In the rows, 128 means zero.
One hidden turn or mirror swaps the rows below in pairs. Which row is each named row swapped with?
Q804: [104 130 119 116 151 126 156 154 160 110 101 120 131 100 149 133 102 149]
Q742: [158 110  94 113 100 142 119 112 152 123 156 130 123  98 110  98 144 151]
Q524: [109 153 177 135 140 140 139 142 130 127 117 113 124 152 123 151 114 127]
Q517: [105 130 127 122 152 130 143 157 152 115  95 111 131 102 147 144  97 137]
Q564: [152 136 150 129  98 149 119 107 130 134 165 128 118 149  93 114 151 139]
Q563: [144 137 148 123  90 144 109 104 116 121 160 139 135 143 103 117 147 121]
Q651: [104 123 118 121 160 128 152 147 160 118  97 114 131 101 147 133 111 153]
Q536: [119 163 164 143 153 135 122 151 128 128 119 119 133 146 124 140  98 117]
Q361: [138 114  79 124 118 136 138 128 162 121 139 122 125  85 115  99 142 157]
Q232: [105 151 172 130 128 135 126 136 116 116 117 126 141 146 130 150 114 111]
Q241: [153 108  89 117  99 139 136 122 155 109 152 135 132  97 116  92 141 149]
Q80: [109 149 160 122 148 131 137 152 128 138 101 115 134 130 125 153  93 126]
Q951: [163 146 136 137 110 144 102 115 128 134 168 134 127 144  94 102 136 128]
Q286: [164 129 126 114  95 142 112 107 128 146 162 133 126 127  87 106 140 140]
Q585: [107 126 118 124 144 129 157 160 154 102 101 119 139 100 149 132 102 137]
Q18: [165 123 134 120  98 129 118 111 135 138 171 136 119 127  91 101 147 137]
Q174: [150 117 146 126 105 134 109 118 122 142 180 151 134 139 100 109 126 127]
Q467: [150 112  91 109 106 136 135 116 161 117 152 136 124  98 117  94 142 161]
Q498: [149 106  91 114 117 137 132 111 160 125 146 130 125  99 117  95 149 165]
Q913: [107 126  98 128 147 129 152 154 162 117 105 111 131  86 137 125 116 149]
Q24: [109 133 172 132 145 126 128 152 123 137 134 137 140 142 129 145  91 116]
Q576: [110 144 168 129 152 117 143 157 134 130 109 117 127 131 130 149  99 123]

Q742 swaps with Q517
Q576 swaps with Q18
Q241 swaps with Q585

One hidden turn or mirror swaps the rows below in pairs. Which row is each named row swapped with?
Q811: [ 93  74 131 118 129  80 131 156 127 137 126 167 122 117 150  88 158 131
  87 120  77 142 103 132 132]
Q570: [111  67 125 144  92 159 158 109 144 148 104 141 124  79 127 107 154 110
 161 179  83  68 119 114 109]
Q133: [109  68 111 143 118 143 180 142 164 143 106 121 122 107 127 112 131 144
 130 156  87  69 129  93 131]
Q345: [129  71 129 144  85 151 167 115 138 161  91 136  95  86 121  91 149 109
 154 159  77  73 117 120  78]
Q848: [118  66 126 121 111  95 118 137 115 133  98 188 107  84 171  76 171 117
 114 126  75 124 100 142  61]
Q165: [ 88  78 124 138 138  97 145 168 146 141 118 172 106  85 172 105 170 104
 106 135 106 159 136 140 112]
Q260: [107  86 119 138  97 153 181 142 156 178 109 127  95 116 105 113 150 111
 128 154  82  93 132 104 119]
Q902: [116  72  99 110 123 100 119 143 133 129 109 190 106  88 183  75 157 129
 142 136  80 129  99 125  66]
Q797: [100  62 110 120 144  86 132 165 143 117 113 172 133 106 176  99 153 151
  89 124  84 120 111 118 113]
Q428: [110  61 118 118 120  95 115 159 120 138 124 208 128 113 180  94 167 124
 104 133  80 128  98 135  97]
Q107: [ 97  63 148 151 115 142 170 120 164 160 119 121 107 110 111 104 136 119
 125 162 114  86 131 115 128]
Q341: [ 95  40 121 134 105 103 107 146 130 131  87 169 125  77 190  86 162 117
 140 123  86 127 132 147  84]
Q750: [120  67 119 145  89 163 173 131 145 171 115 147 115 115 122 112 141 114
 152 172  82  69 118 106 117]
Q83: [132  72 145 116 119 123 183 141 161 158  92 121 108 116 121  85 139 136
 100 152  87  75 142 106 109]
Q778: [ 96  83 124 157 118 143 183 148 163 162 112 131  98  85 133 116 151  99
 139 163 109 118 150 121 126]
Q935: [102  81 132 140 105 135 177 133 149 163 118 117 111 118 103 103 137 125
 126 153  81  93 119 111 150]
Q287: [100  61 124 119 118  99 106 135 121 120 112 196 136  77 181  91 176 116
 118 143  79 121 102 139  87]
Q592: [ 97  80 118 113 124  90 127 165 132 147 118 183 106 117 159  96 173 117
  83 117  79 149 114 130  98]
Q216: [ 91  62 121 119 112 101 113 153 126 123  97 202 114 100 179  78 182 123
 119 123  77 127 103 142  92]
Q745: [115  63 119 147  93 169 167 130 140 168 107 147 116 120 121 102 144 114
 153 170  72  72 114  98 109]
Q527: [106  57 118 120 123 106 113 157 117 137 116 205 127 119 176  87 170 121
 109 131  68 129  94 123  89]
Q831: [126  67 145 100 137  84 148 157 145 138  97 157 115 115 156  73 152 140
  72 128  85 111 129 123  96]
Q834: [103  46 122 153  84 150 147 127 148 153  80 127 116  78 148  96 145 112
 174 150  87  85 144 127  99]
Q608: [ 87  57 147 126 141  86 121 144 143 133 126 173 118 109 159  89 157 126
  85 129 112 138 112 139 109]
Q594: [103  69 122 146  82 166 169 127 152 156  89 144 101 100 124  95 158 114
 165 162  80  67 123 114 114]
Q575: [123  77  99 132 100 153 162 121 152 154 103 144  98  89 138  89 136 122
 179 168  83  82 115 103  82]

Q216 swaps with Q594
Q428 swaps with Q750
Q902 swaps with Q575
Q83 swaps with Q831

One hidden turn or mirror swaps the rows below in pairs. Which row is each named row swapped with?
Q918: [141 136 143 125 133 101 136 121 157 102 111 113 107 144 121 137 104 106
 145]
Q326: [124 161 121  93 122 132 148 133 131 126 133 131 149 176 158 102 150 136
 112]
Q602: [138 160 142 116  93 173 130 139 113 135 159 132 140 140 104  97 120 169
 121]
Q16: [134 162 185 143 100 145 135 161 118 103 141 115 145 127  98  94 125 124
 116]
Q528: [128 138 151 144  98 159 146 161 114 109 133 138 154 125 101  88 138 132
 139]
Q674: [165 132 170  98  99 128 122 142 109 148 147 140 164  87  99 113 133 156
 126]
Q554: [154 121 104 109 148 115 126 118 124 102 137 121 140 104 148 125 155 112
 117]
Q407: [153 142 122  84 136  98 138 121 161 135 129 124 129 147 157 150 132 132
 115]
Q465: [131 162 162 128 127 110 141 136 156  97 125 101 111 160 131 124 116 105
 110]
Q726: [157 106 140 109 123 111 119 127  98 112 138 120 141  85 115  97 163 128
 131]
Q925: [148 139 117  85 133 104 146 120 159 137 132 131 133 142 160 144 142 137
 105]
Q579: [147 152 139  98 120 114 123 104 148 131 137 107  93 160 119 134  94 150
 127]
Q180: [164 155 183  94 117 112 100 121 107 132 134 120 150 115  92 117  95 132
 145]
Q126: [159 135 167 101  96 136 124 152 107 148 151 140 169  97 100 106 141 159
 128]

Q180 swaps with Q326
Q407 swaps with Q126
Q925 swaps with Q674

One hidden turn or mirror swaps the rows below in pairs. Which row is each named row swapped with?
Q105: [131 168 130 109 126 139 159 154 133 119 112 149 133 112 161 125  97 126
 135 126 139 148 124 112 139 165]
Q202: [118 165 137 107 108 132 132 145 134 110 120 147 119  98 137 135 100 133
 134 125 132 147 130 107 130 169]
Q229: [130 143 137 132 149 173 158 114 126 138 156 132 135 148 114 129 121 128
 117 112 137 165 122 144  73  91]
Q486: [158  94 126 139 146 116  88 115 119 144 125 134 128 138 109 126 125  87
 109 141 121 110 129 127 156 120]
Q499: [120 166 147 108 135 173 148 128 118 127 129 162 113 142 157 135 128 110
 157 129 137 158 129 106 145 147]
Q414: [128 161 126 108  97 130 144 147 127  99 112 143 107 116 127 138 106 134
 119 119 138 131 122 107 122 170]
Q381: [100 107 120 139 127  97 116 147 141 110 138 148 163 131 139 101 126  91
 119 127 135 120  84 103 101 131]
Q707: [158 108 135 133 150 115  82 119 123 147 141 139 141 135 114 118 113  88
 131 146 129 107 125 120 159 134]
Q718: [141 150 124 147 163 128 145 103 106 133 142 102 116 171 100 140 125  88
 105 125 121 116 104 142 102  87]
Q871: [112 119 102 143 141  88 123 138 151 113 114 136 168 133 138 133 117 107
 105 122 147 131  85  95 118 125]
Q795: [ 90 126 112 136 117 112 141 155 147  96 116 145 147 123 148 111 121 102
 117 119 146 136  89 105  91 133]
Q552: [145 153 140 111 130 177 149 131 134 133 139 150 123 123 124 134 107 150
 132 122 151 171 143 136 109 131]
Q775: [104 100 108 139 120  95 125 151 146 105 113 149 152 128 141 114 131  99
 104 125 136 128  91 106 112 132]
Q840: [131 138 144 144 156 152 143  97  94 146 155 112 130 152 119 115 120  79
 107 114  94 123 115 135  93  88]
Q971: [122 150 135 150 171 131 137 101 109 140 153 103 126 155 110 129 125  81
 117 130 114 130 106 145  96  77]
Q170: [165 117 136 138 157 139  92 100 115 155 134 121 121 139 101 136 110  88
 120 136 120 114 140 128 152 119]
Q192: [142 188 146  97 104 152 142 149 123 125 121 145 107 122 144 137 101 127
 137 121 130 151 117 126 131 145]
Q82: [131 171 144 131 143 146 149 112 109 145 151 112 126 164 122 139 120  95
 115 105 103 142  91 139  87  82]
Q301: [148 102 131 137 125 129  77 115 106 126 129 136 113 121 108 110 117  86
 108 146 130 103 129 125 143 114]
Q471: [103 149 149 132 153 170 151  97 106 138 154 139 129 169 138 134 144  88
 135 108 107 150 108 107 100 103]

Q471 swaps with Q499
Q871 swaps with Q301
Q486 swaps with Q775
Q718 swaps with Q414

One hidden turn or mirror swaps the rows below in pairs. Which row is each named row swapped with?
Q454: [124 125 130 113 133 101 111 128 107 125 142 124 180 138 106 122 125 132
 125 141 148 142 136 127 111 142 110 135 139  96  76 112  86 136]
Q7: [140 143 136  88 133 120  94 123 122 130 170 147 121 111 112 142 131 137
 111 132 140 120 129 109 132 105 131 131 166 135 133  75  96 138]
Q553: [ 76 120 110 116 113 123  93 134 124 150 158 141 146 109 117 134  87 144
 136 156 131 151 114 128 127  98 122 151 138 133 104 111 117 135]
Q200: [124 118 118 147 110 140 172 131 153 144 127 116  94 116 116 103 129 134
 127 130  77 144 157 107 154 139 117 109 119 117 148 150 146 130]
Q94: [173 107 127 112 136 145 161 106 146 126 148 116 109 133 124 121 110 109
 135 133 123 105 157 156 182 152  94  91 125 120 138 153 118 130]
Q930: [ 90 118 104 105 111 129 120 121 143 160 161 130 140 115 107 146  84 144
 143 155 122 123 107 141 140  91 123 143 157 143 113 125 112 122]
Q391: [139 102 116 148 138 120 125 126 110 125 148 138 151 139 108  91 109 123
  89 119 130 150 178 126 153 153 118  96  90 119 110 121 132 122]
Q783: [139 142 153  98 137 116 109 131 133 129 151 141 102  98 129 151 142 134
 133 137 124 124 132 114 128 128 113 149 174 118 158  87  94 152]
Q937: [143 122 141 102 145 163 121  97 127 115 130 132 147 131 157 118  98 113
 107 118 108 109 173 130 150 122 146 137 148 153 127 165 139 122]
Q293: [115 134 130 149 129 145 171 128 148 150 114 127  95 125 135 110 121 130
 135 133  92 150 161  96 138 117 130 129 126 125 154 156 139 147]
Q272: [164 129 134  88 144 142 138 130 122 165 126  90 139 119 111 100 125 100
 138 172 120 103 148 128 147 126  97 120 130  98 109 168 112 135]
Q512: [129 134 149 122 142 144 131 115 126 108  94 140 116 137 174 110 115 110
 141 122 120 142 149 131 136 134 136 156 136 141 125 165 122 166]
Q844: [117 138 123 150 135 144 165 132 151 150 120 129  94 124 137 114 132 125
 136 126  82 136 159 104 134 121 128 138 135 123 163 149 123 154]
Q41: [142 139 156  84 120 111 106 124 123 124 148 135 104 103 129 151 141 127
 128 129 132 120 126 119 128 126 118 137 174 120 146  83  90 149]
Q559: [135 126 126  96 169 133 112 125 119 132 169 152 133 134 112 115 109 133
  95 103 140 146 158  92 137 105 138 106 130 138 112  97 101 127]
Q648: [136 125 107 110  96 124 113 112 103 154 136 149 136 150 102 122  91 103
 101 152 129 137 112 158 138 144 120 135 172 145 140 137  88 138]
Q777: [137 103 122 118 103  95  88 117 111 113 150 135 166 132 102  99 115 147
  86 127 121 143 159 149 141 143 112 124 138 116 108 103 131 111]
Q186: [123  98 127 126  78 107 134 108 137 130 140 105 107 118 100 106 130 149
 100 141  79 141 147 138 146 156 107 109 122 113 150 121 155 123]
Q233: [157 100 125 150 131 127 148 109 125 147 110 112 155 131 118 122 122 113
  96 161 132 134 167 149 136 161 127 127 116 106 123 161 142 115]
Q716: [123 132 162 109 118 115 101 125 123 100 104 141 102 115 158 131 122 116
 143 147 142 149 119 140 132 160 113 157 138 122 132 124 117 172]
Q625: [106 155 106 104 131 146 139 117 148 122 128 123 112 153 105  75  92 118
 139 100 112 137 146 122 137 143 122  88 105 139 113 150 120 128]
Q324: [147 108 123 112 140 146 166 121 160 139 163 115 105 116 113 145  99 115
 151 149 133 104 140 138 178 137  93  92 112 120 128 146 112 130]
Q515: [123 126 152  81 119 126  73 103 129 116 152 121 127  77 116 138 106 124
 113 153 133 125 130 135 137 148 119 121 134 150 134 106 162 106]
Q947: [125 119 144  79 121 125  66 114 135 118 148 130 118  77 105 140 115 125
 117 152 139 135 129 140 128 141 124 122 136 142 135 109 159 103]
Q739: [ 98 134 138 118 112  97 102 133 134 116 127 135  97 115 107 108 112 125
 149 147 141 164 105 143 130 168  98 115 107 108 116 102 116 157]
Q281: [120 135 122  99 124 128 109 140 101 185 131 111 145 109  95 114 109 100
 127 190 131 133 112 121 122 126 111 140 143 115 112 144 105 139]
Q420: [135 103 146 116 153 136 131 138 137 131 143 106 138 100 146 109 120 134
 154 152 121 133 164 122 161 111  90 123  83  95  95 137 140 139]
Q362: [104 149 111 105 133 157 146 115 135 121 137 120 120 159 106  77 107 120
 145 103 105 127 148 116 142 148 125  88 107 142 119 151 124 132]

Q739 swaps with Q937
Q233 swaps with Q454
Q777 swaps with Q391
Q41 swaps with Q293
Q844 swaps with Q783
Q515 swaps with Q625
Q947 swaps with Q362

